These are runs of 6 systems, one row a step. Runs of the same system follow the same rule from any start.
U, path 1:
[[  0 -14   6   4  20   0  -4   5  23 -27  -8  -4  -6   5 -11  -4  15  18]
 [ -5  19 -14 -19 -12   7  -9 -26  -8  17  -9 -12 -22  -2  -1  16   9   6]
 [  5   0  12  20   3  -3  10   4 -15  10  12   8  13 -16  -5   2 -33 -11]
 [-14 -25  -1   2  23   3   0  11  30 -17  -1   6  -1   2  -5 -17   4   5]
 [  3  18   4 -35 -11   5 -13 -10  -1   8 -12 -13 -13  -4   4  10  22   4]
 [ 18  16   1  22  -3   3  15 -10 -12   0  11   0  12  -7  -2   5 -32 -19]
 [-18 -23  -4   6   8  -7   3  10  26  -4  -6  21   3  10   4 -24 -11   3]
 [  2   0  15 -34 -11  13 -18   1   5   8  -8 -13   5   0   2  12  33  14]
 [ 22  19  -2  23  -7  11  13  -4  -9   1  13 -14   1  -5   5  20 -10 -26]
 [-10 -14   0  21  -1 -15   2  10   6  -9 -16  24  -6  13   3 -25 -20   0]
 [ -1 -11   7 -23  -1  15 -17  -7   1   9 -13   2  14  -1  -8   9  30  34]]
U, path 2 (11 x 18):
[[  5 -22   6  15  23   4 -10   1  -4 -21  -2 -21  14   4 -32 -56  24  15]
 [  2   8 -42 -36   7 -10  -1 -25  -5  16 -25   8  -1 -20  21  35  25 -10]
 [  9  32  29   0  -4  -9  17  14 -13 -22  43  18  -3   8  -5  15 -52   1]
 [-20 -34 -10  13   8   0  -3  -9  20   0   6 -25  10  21 -25 -65  16   5]
 [  7  -1  -7 -44  -5 -22  -4  -6   2  29 -30  -7  17 -26  28  45  37 -14]
 [ 24  35  25  29  -5   4  26   9   6 -37  35   2  -8  20  -8  37 -44  -6]
 [-35 -31 -14  26 -14  -4 -13 -15  12  13 -16 -14 -19  35 -20 -67   2  14]
 [  7 -20  10 -35  -2  -6 -16  -2 -14  44 -37  -5  37 -42  21  49  41  12]
 [ 21  29  10  35  14  26  28  25  10 -40  46   5 -30   2   1  52 -36 -17]
 [-33 -14  -5  16 -13  -8 -24  -6  -7  -1 -26  -8 -51  29 -19 -93  -9  10]
 [ 18 -14  -3 -37  15   1 -20 -29 -23  42 -43   5  61 -56   4  30  40  22]]
M, path 3 (11 x 18):
[[ 24   2  15 -18 -18   8 -14  -6  -1   1  13 -25  33  17  -7  16  46  21]
 [ 18  12 -18  17  -5  19  25  -2 -18 -16 -28  -6 -21  13 -11   6 -16 -43]
 [ -1 -12  17  -3  -8 -31 -34  10 -16  16 -26  36  -3 -18  13 -13 -17   8]
 [ 13  -6 -10  23  -6   5  -7 -14  19   3   8 -16  26   9  16  26  36  34]
 [  5   8  -2   8  -2  12  28  15 -36 -17  10 -14 -35  17 -20  27 -14 -20]
 [  1 -26  20   4   8 -15 -26   7 -22  14 -18   4  10 -26 -17 -42  -8  -6]
 [ -9   3 -27  15  16   1  -3 -20  29  13 -12 -13  -1 -13  34   4  32  25]
 [ -3  25 -10 -14   7  -4  21  -3 -35 -17  39   6 -14  10 -13  30 -17  10]
 [  1 -36  11   4   4  -5  -7  13  -7 -10   6   3  22  10 -37 -50  -7 -10]
 [-17  -4 -13 -17   7 -13   2   1  34  15 -26 -24 -15 -14  37  -9  36 -10]
 [ 19  52  -2 -22   2 -13  18 -26 -18  -7  16   3   7  -8   2  28 -21   6]]
N, path 4, 11 rows:
[[-13 -10   4  20  23   8  26   0  38   0  -1  -8   9 -16   2   5 -17  -1]
 [-12   7  27 -18  -5  11  -8  14  20  -4  10   1 -27   2  -7  10 -16   2]
 [ 16   2  29   5 -13  17 -17   8  11  11  -7 -11  10 -10   7 -25   3 -14]
 [  2   7 -14  10  11  14   7 -11  20   7 -21  13  -2 -21  15   4 -16 -11]
 [ -5   0   8 -13  -7  13  -8  -4  20  -5   2  24   4   9   0  20  -8  27]
 [ 11  -4   5  -3 -15  25  -4   6  19  -4  20  -6   7  17  -1 -18  12 -12]
 [ 17  13  -8 -15  -4   7   3   6 -10  -2 -16   9  -8  -9  17  -1  -1 -29]
 [ 17  -1  -3   7 -10 -11  -9  -8  -2  -2 -22  21  19   6  10  22   1  15]
 [-15 -13 -17  12 -11   8   1  -5  11   8  23  -2   1  25   4   7  10   7]
 [ -2  -1   3 -24   1  12  14  23 -23  -4  10   2  -7   2   4  -3   8 -14]
 [ 29  -3   4  18  -4 -10  -7  10 -18 -15 -28   4   1   2  -3  -1   3  -8]]
G, path 5:
[[ 23  19  -2 -27   3 -13  17 -20 -12 -30 -11   6  35  20 -14   1   7  18]
 [-20  -9  -9 -20 -27 -20 -16 -29   8  18  -6 -12 -17  30 -25   8  -5  -7]
 [  6  -4   9 -12  -3 -15   3  11  -7  28  25 -28  14 -23  11  14  12 -37]
 [ 14   5  11   4  13  -3  44  -2   0 -17 -27 -30  32   2  -3   6  12  10]
 [-22  -9  10  14 -26  -8 -12 -17   5  25 -31 -15 -24  15  -6  18  -2  28]
 [ -4 -23  10  26   8   5 -18  13  12  35  33  -7   3 -38  13  27  -3 -12]
 [ -2  -3  14  19  44  20  38  17   1 -28   0  -9  15 -14 -10 -16  -5  22]
 [-14   6  12  -3  -8  14 -31 -10   1  -4 -32  12 -41   7  -8 -17  -3  42]
 [ 10   9  -8   6   8  10 -40 -10  22  15  34  28 -12 -30  13  12 -22 -22]
 [  4  12   1 -13  24   7  41  11  -2 -36  34  19  30   8  -7 -30 -24  -3]
 [-13   0   1 -52 -22   3 -19  -8  -2  -5 -37  12 -15  30 -18 -32  18  16]]
X, path 6 (11 x 18):
[[-12 -16 -14  12 -19   3 -21 -18  30  13 -24   0 -19  18  -6  -1   0  -9]
 [  1  -2  18   1  -2  -7  -4  35  -2   4  24  -7  -9  -7  28  15  14  -1]
 [ 17   5   3  18   6  16  36  -4 -14 -16 -10  -1  29   4  -7 -19 -17   0]
 [-11  -9 -11   1 -22   0 -26 -16  -5  15 -32  11 -30  12 -12   5  -7   3]
 [  7 -14  10   6  14  -5 -21  22   5   5  24   3   7 -23  17  23  21   5]
 [  0   7 -12   5  16  26  37  -3  -6 -23   1   3  14  12  -6 -28  -3  13]
 [ -4   1   1 -24 -23 -14 -28 -17 -21  10 -28   9 -18  12 -17  -7  -1   3]
 [ 13  -9  -2   3  21 -10 -20   2  17   8  16 -15   8 -30  11  24  28 -10]
 [ -9  21 -18   1  15  11  44  -4   2 -28  20   3   0  19   4 -15 -10   9]
 [ -2  -5  14 -21 -38 -20 -18 -14 -14  17 -16   1   6  29 -17 -13  -9  -2]
 [  7 -17   4   7  14  -2 -11   8  25  19  -5 -30  -3 -29  11  25  28 -29]]
Q, path 7 (11 x 18):
[[ -4  10   2   2   7 -14  19  -5   3   5  -7  -2  16 -12  19 -22  -8   2]
 [-11  -9   5 -19  -7   6   7  -5  -8   6 -16  10   1   8 -14  19 -10  11]
 [ 10  -8  11   6 -11  -4 -16   0  23   6  12 -15  -1   8  -5  13   6 -17]
 [ -6   8   9  14   1  -8   5  12   1  10  -1  -2 -11 -15  26 -20 -10  -4]
 [  5  -9  13  -7   2  15   1   4 -11  -2 -29  10   7  -3 -11   8  -1  16]
 [  4  -8 -14  11  -5  11 -14 -18  23   9   3  -3   2   3  -4  18   7  -1]
 [ -7  -1   5   9   1   5  -6  14   4   4  28   7 -13  -3  14 -12  -8   0]
 [  5  -3  14 -13  10  17   8  11  -4 -16 -17   0   5  -2  -7 -20  10   9]
 [  8   5 -23 -13   2   2  -9 -23   5   2 -14   7   2  -2   2  12  12   0]
 [  3   3  -4   2  -7  -9  -7   3  -3   1  32  16  11   7   4   2 -12  -2]
 [ -7  -4  16  -8  -3   6  22  14   4  -9  -2 -15   4  15  -2 -21   3  -2]]
M, path 8 (11 x 18):
[[ 13  31  -3 -14   3  44   2  -1   2 -24  21   8 -16   5  -3 -22  -8 -11]
 [ -9  -9  -2 -36  -9  23  -5   0  -4   2 -22  33   6  14  -6 -34  -3   6]
 [ 15  -7 -20 -32  -4  -1 -18  -7  25  -4 -11  15  15   9   7  22  32  -7]
 [ 39  32   9  -9 -21  -4  -3   7  -5 -34   3   9  -6  27   3   7  -5 -20]
 [  7 -10  17   5 -40  -2  -3   5 -14   6 -41  11  15  25   2 -21  -5   1]
 [  7 -19 -10   6 -11 -12  -9  -3  12  18 -33  -2   7  -4  18  50  20  -5]
 [ 33  21  19  32  -5  -9  -8   8 -22 -17  14  -4 -13  -3  -1  37 -14  -1]
 [ -7 -23  20  43 -16  15  -6  10 -22  14 -14  -9  -5   8 -11 -27  -6  22]
 [-21 -29 -23   6  19   8  -1  -1  -5  33 -14 -17 -11 -29  11  29  31   9]
 [ 22  26  -9   8  38  -1  -7  -7 -23 -23  36   2 -12 -29  -9  11  -8   4]
 [-19  -9  -6  14   3  11  -3  -2 -12 -12   8   6  -7  19 -14 -69  -3  30]]
G, path 9:
[[-24  -1 -14  -9   1  -3  18   9   4   5  -2  15 -25   0  17  16 -16  -7]
 [ 21  -5  26   0 -11  12 -11  22   0 -11  14   7  16   9   2   2  11  -2]
 [ -3  -8 -21  19   3  12   6 -14  10  -4 -23  -2  -1   5  -1 -28   4  -6]
 [ -7   6  -5 -10 -10  -7   4   9 -21   9  -3  16 -19  -3  24  17  -4  -2]
 [ 24 -14   4   9   0   1  -9   6   9 -18  16  10  24  12 -10  11   8  -2]
 [-16  -4 -16   9  -1   5  10  -9  -5   2  -3 -13 -15  16  -8 -29   2  -2]
 [  8   3   0 -17  -3  -6 -14   8 -25  13  -8   8 -11 -16  17  14  13  -2]
 [ 21   1  -4  18   9  -9   4  -9  15 -21   7   1  19   9  -9  18  -1  -5]
 [-21  -2  -4   6 -14  -5   8  -5 -13   7   7 -14 -11  20  -8 -24  -4  13]
 [  2  -9   0 -22   5   3 -24   1 -11  20  -5   4  -1 -24   4  12  21  -2]
 [ 19  12   2  12  15  -5  19  -3  13 -26   3  -8   1   0  -9  20 -10 -12]]
Q, path 10 (11 x 18):
[[ 31   1  17  20 -12  23 -15 -21 -11  20 -20 -11  40 -16 -11 -19  -1  -5]
 [-35 -41 -31  14  15   7   8   0  23  27  -2  27   5  -8  15  12 -11   1]
 [  3   7  27  -3  -3  13 -15  26  20 -29  24   3 -29  20  -1  25   8  25]
 [ 21  31   4   6  -6  32 -12 -16  -2   0  -8 -29  -3  -9   2 -50  14  -8]
 [ -8 -22 -36 -19  29  -2  -2  -2 -20  13 -13  46  17 -28   8  -8  -4  -5]
 [  7  -1  -1 -10   0 -11   9   2  27 -35  23  17  19  33  -8  31   3  22]
 [ -6  31   5  -9 -32  13  10  -7   0   4  19 -36 -21  30   3 -26   3 -13]
 [  9 -12   3 -21   7  -9   1  24 -38  10 -17   8   0 -31   1 -17  -1 -41]
 [ 20  -6  -7  14  11 -35  16  -7  15 -19 -32  18  31   4   9  30  -3   5]
 [-11  11  -1  19 -44   1   4 -22  -4  21  14 -13 -10  38   3  22  -9  26]
 [ -6 -25  24   9  -5  27   0  31 -16  23  20 -29 -12 -13 -14  -7   6 -30]]
X, path 11 (11 x 18):
[[ -2   4   7  -3   8 -28   8   4   4   6 -22  -5   2 -16  17 -30  -5 -13]
 [ 10  19   6   2  -2  -4   8 -12  16  -9 -16 -14  -2   5  -2  34   0  12]
 [  3   2  -2   4 -16  20  -4   0   9   5  35   7   2  15  -2  11 -11 -13]
 [-13 -20   8   7  -5  -7   8  20   3  15  -6   4   6  -5  19 -33  -5 -16]
 [ 10   4  22   7   1   0   9   8  -5 -11 -35 -15  -9  -4  -1  14   6  12]
 [ 17   9  -6  17  -6  26 -13 -14  -9  -3  17  11  -6   3 -14  20 -13   4]
 [-18 -22 -16   2   4   0 -12   2   3  20  10  27   8  -4  18 -17  -2   3]
 [ -2 -14  12 -16  12  -6   6  18  -1 -17 -24  -2   7  -1   0  -6  25  17]
 [ 30  21   3   0   1  19 -10 -15 -15 -21  -1 -14 -10   5 -25   1   5  -2]
 [ -5  11 -29   2   0 -14 -16 -24  -5  18  16  12  -2 -14  14  -5 -10  -9]
 [-12 -16  -8 -15   9 -27  15   9  21   0  -4   6  18   7  18   9  16   9]]
N, path 12:
[[ -9 -20  19 -25   7  15  -5  25   2  -1   8 -13 -11   0 -15  40  31  13]
 [ 30   1  23  40 -13  11  -9  11 -23  -3  21 -10  -6   0 -15 -13 -20 -26]
 [-20   3 -17   9   2 -18   3  -6  -5  16 -38  18 -17 -13  32 -34 -13   2]
 [-11 -21  -1 -11  28  20  -6  -5  18   2  -7  -2  11 -17  -4  30  30  45]
 [ 14  10  11  14   2  32  -4  -4  -1 -23  47  -5 -10  19 -38  -1 -23  -6]
 [  3  16   1 -26 -14 -18  -9  -1 -10   1 -20  12  -9   4  12 -56  -9 -20]
 [ 17  -2 -16 -12  19 -10  -8 -22  20   6 -32  -5  27 -28  16  22  36  10]
 [  1  13  -4  13  -2  11  17 -23   7  -7  40   1   6  19 -24  53 -27  15]
 [-19  -7  13 -26 -32 -13  13  21   0  -1  17   5   2  38  -2 -45 -12 -16]
 [ 16  -9  -5 -14  14 -13   1  22   6   1 -37 -21   3 -28  28   6  42 -37]
 [ 18  12   6  41  -5  -4   0 -13 -23   7  -3   5  -5 -11  -3  68 -25  16]]

Which system made each run below?
path 13:
[[ 13 -11  17  18  11  29   7  10  24 -25  31  16  33  11 -15 -10 -15  13]
 [-20 -13 -19 -18 -12  14 -10   7  18  16   0 -15 -19  13  21 -26  36 -14]]
  U
path 14 (2 x 18):
[[-13 -11 -30 -11  -1   6   6 -15 -10  28  25 -13   4   1   0  31  19  -2]
 [  3   6  14  14  18  -8  15  22   3 -26  34   0 -17   1 -13   0 -28 -18]]
  Q
path 15, 2 rows:
[[ -3  -1   6  25  10  46  -6   5  27   9 -14 -31 -41 -20   0   0   7 -17]
 [ 18   0  -8  23  20   8 -48   1  -9  -9 -13  35 -21 -33  10 -22  -1  15]]
  Q
path 16 (2 x 18):
[[  2  15  -9  11 -17 -24  13 -10 -14  -8 -12  23  10  25  19   3 -14  26]
 [ -7 -17  11  -3 -29  19  12   4 -18  20   9 -22  13  25 -13  15  13   1]]
  Q
path 17, 2 rows:
[[ 10  17  13 -16 -16  13   0   0 -10  -7   7  -4 -10  10  -6  17  -2   3]
 [  6  -8 -10  30  -5   1  -2  -8  -6   5   8  -5   5   2  -6 -20  -8 -10]]
  U
path 18 (2 x 18):
[[  8 -20   5  13  -5   6 -18  28   3   1   5  -7 -17  -1  -1  -4   7 -35]
 [ 13   7  -2  20  13 -10   4  11  -1 -12 -19   5   0 -16  34  -9  12   9]]
  Q
path 19, 2 rows:
[[ -8  -2  37 -40  11   5 -21  -3  11  26  -3 -23  -1 -43 -13  15   2   4]
 [ 16  25   6  23  26  18  15 -11  34  -9  12 -22  -6 -26  -6   5 -26 -33]]
  U
path 20, 2 rows:
[[ 25 -29   3  40 -13  18  -8  22   2  -5 -12  14  26  11  13 -15  14 -10]
 [-18 -17 -36  26   7   1  12  11  -3  -2 -20  16 -23   7  25  -9   8   4]]
  G
path 21:
[[ 29   4   4  14  -7  -1  17   9  -1 -13   1 -25  15  14   3   5  17 -20]
 [ -5   4 -20  23  -5  -9  18  -2 -25   8 -15   0 -20   4  13   1 -11 -11]]
  Q
path 22:
[[  6  -8 -10  12  -5  25  -5  -9   6  31  10  -1  19 -18  13 -22  -2 -26]
 [ -8   6   1 -11  22  16  17  20  19 -18  -6  31  -3 -15  25  14  -8  12]]
  M
path 23, 2 rows:
[[ 30   9   4   9  18  11   5 -11  11 -16 -22  17  32 -19  -2  -3 -13  -7]
 [-29   4  -4  -1  -7 -19  17  -5  17  -8  -3  17 -14  28   3  -9 -28  14]]
  G
path 24 (2 x 18):
[[  9   0 -21   3   7  -9  -3 -18 -12  11 -13  -5  10 -10   7 -22   9  -9]
 [ -4   3 -16 -10  20 -10  11 -17  -2  -7   0   8   8  -7  -4  27   0  20]]
  N
